Small tables with named rows and columns. After each table, cells are looked up by row and column.

morofib.csv
,busi,kigu,galage,tagarod,gakiges,zod,fezudi,lusile,tib,tuk
dazode,467,580,655,358,757,345,561,232,424,733
vezubu,398,814,842,389,558,436,374,231,513,579
mel,648,501,524,361,815,368,857,315,385,702

dazode, fezudi -> 561
vezubu, kigu -> 814
dazode, busi -> 467
vezubu, tuk -> 579
vezubu, galage -> 842
mel, lusile -> 315
mel, gakiges -> 815
mel, zod -> 368
vezubu, tagarod -> 389
dazode, tib -> 424
vezubu, busi -> 398
vezubu, fezudi -> 374
mel, tuk -> 702
mel, tib -> 385
mel, tagarod -> 361

tuge =
,zepa,zenebab,vab,lutavoz,baro,bov,rus
dop,6.53,7.05,5.52,3.33,5.36,4.60,5.97
zib,5.36,5.66,4.95,1.88,4.59,6.35,5.34
lik,7.45,7.89,6.48,5.33,6.15,1.42,6.68
konule,6.34,6.70,5.71,3.44,5.47,4.63,6.05
biladeg,7.92,8.02,7.02,9.03,6.80,1.95,6.95
bitagen,2.46,2.56,2.93,0.01,2.68,7.75,3.63
favobis,2.66,2.41,3.38,1.50,3.54,8.39,3.54

bitagen, baro => 2.68
biladeg, zepa => 7.92
bitagen, lutavoz => 0.01
lik, baro => 6.15
bitagen, vab => 2.93
konule, bov => 4.63
biladeg, rus => 6.95
konule, vab => 5.71
bitagen, bov => 7.75
dop, zenebab => 7.05
Row with the largest baro: biladeg

tudadum =
         zama  denut
biguv    -285   -547
zurol    -428    -81
pabapir  -837    518
mosu     -212   -543
tetomet  -552     70
fis      -442   -380
kos      -444    -34
gop      -530    -59
metokot  -518    130

What is the denut of pabapir in tudadum? 518
What is the denut of mosu in tudadum? -543
What is the zama of mosu in tudadum? -212
What is the denut of biguv in tudadum? -547
What is the denut of tetomet in tudadum? 70
What is the zama of biguv in tudadum? -285
What is the zama of pabapir in tudadum? -837
What is the zama of metokot in tudadum? -518
What is the denut of fis in tudadum? -380
What is the denut of kos in tudadum? -34
What is the denut of gop in tudadum? -59
What is the zama of fis in tudadum? -442
What is the denut of metokot in tudadum? 130
What is the denut of zurol in tudadum? -81

mizudep =
	tapokav	lutukep	lumako	duz
gipip	40	41	36	17
nulenu	16	13	31	90
pefonu	39	37	48	79
puf	44	42	49	66
nin	43	40	51	79
tid	35	35	39	59
vog	60	59	58	45
parema	62	62	58	37
gelezu	27	24	39	79
bobilaz	37	37	38	38
gam	53	53	47	19
tad	34	33	37	49
bot	75	76	63	13
risur	86	87	70	3

duz of puf = 66
lumako of nin = 51
tapokav of nulenu = 16
duz of vog = 45
duz of parema = 37
lumako of nulenu = 31
Which row has the largest lutukep? risur

Table zarepu
,paru,vizuva,dosalet,vero,lubavet,sig,galo,diz,bag,ful
beriz,-41.96,-42.75,45.03,-41.96,-40.35,-43.67,-47.46,-42.81,46.97,-42.44
mimuni,-6.13,-1.10,-14.59,-2.77,-1.41,-11.29,-49.38,-16.77,-14.36,-11.81
femo,-25.77,-29.39,-22.81,-28.27,-28.68,-24.09,-0.64,-20.94,-23.24,-22.86
geg,-18.01,-20.64,-42.14,-20.02,-20.53,-16.13,5.40,-13.71,-43.12,-15.43
zekidu,-59.24,-66.51,46.55,-63.63,-62.75,-57.60,-21.17,-50.88,48.19,-54.34
nesomo,-50.34,-66.15,-29.98,-61.14,-65.18,-37.09,66.03,-21.32,-30.86,-34.26
narazi,26.93,43.51,-33.91,38.01,41.34,14.08,-89.71,-2.68,-33.92,10.56

bag of beriz: 46.97
sig of mimuni: -11.29
ful of geg: -15.43
sig of geg: -16.13
dosalet of nesomo: -29.98
ful of narazi: 10.56
lubavet of geg: -20.53
vero of narazi: 38.01
diz of narazi: -2.68
paru of narazi: 26.93
diz of zekidu: -50.88
ful of femo: -22.86

dur =
cols = doka, pozu, vilute, pove, pirama, tem, fekamoz
kif: [60.111, -14.025, 6.310, 17.403, 79.722, 41.982, 31.670]
som: [-45.233, 84.951, 45.919, 18.842, -8.056, 23.050, 23.147]
kigu: [13.753, 23.511, -3.627, 25.367, 2.004, 26.219, 19.520]
vokel: [-79.891, 88.965, 57.521, 2.400, -41.433, 11.089, 33.436]
vobar: [21.502, 21.083, 57.365, -31.927, 29.666, 49.370, 45.621]
lomafu: [11.124, 15.749, 48.308, 1.074, 14.473, 36.839, 46.180]
naba: [-49.647, 73.332, 44.796, 26.682, -14.892, 21.494, 37.096]
bep: [9.545, 51.156, 43.020, 31.944, 20.221, 31.292, 19.072]
gudituv: [25.527, 10.402, 19.259, 50.662, 43.707, 32.631, 21.771]
dini: [20.830, 6.074, 66.305, -28.268, 50.857, 53.203, 43.955]
dut: [24.734, 32.101, 12.457, 62.653, 22.001, 6.566, 16.037]
setoku: [-37.641, 53.295, 59.564, 19.789, -19.074, 35.446, 73.354]

kif, pove -> 17.403
vokel, tem -> 11.089
vokel, doka -> -79.891
lomafu, fekamoz -> 46.180
bep, pove -> 31.944
naba, doka -> -49.647
gudituv, pove -> 50.662
som, pozu -> 84.951
setoku, vilute -> 59.564
vokel, pozu -> 88.965
setoku, tem -> 35.446
dut, tem -> 6.566
dut, pirama -> 22.001
dut, fekamoz -> 16.037
dut, vilute -> 12.457
kigu, tem -> 26.219
gudituv, pozu -> 10.402
lomafu, pove -> 1.074
vobar, doka -> 21.502

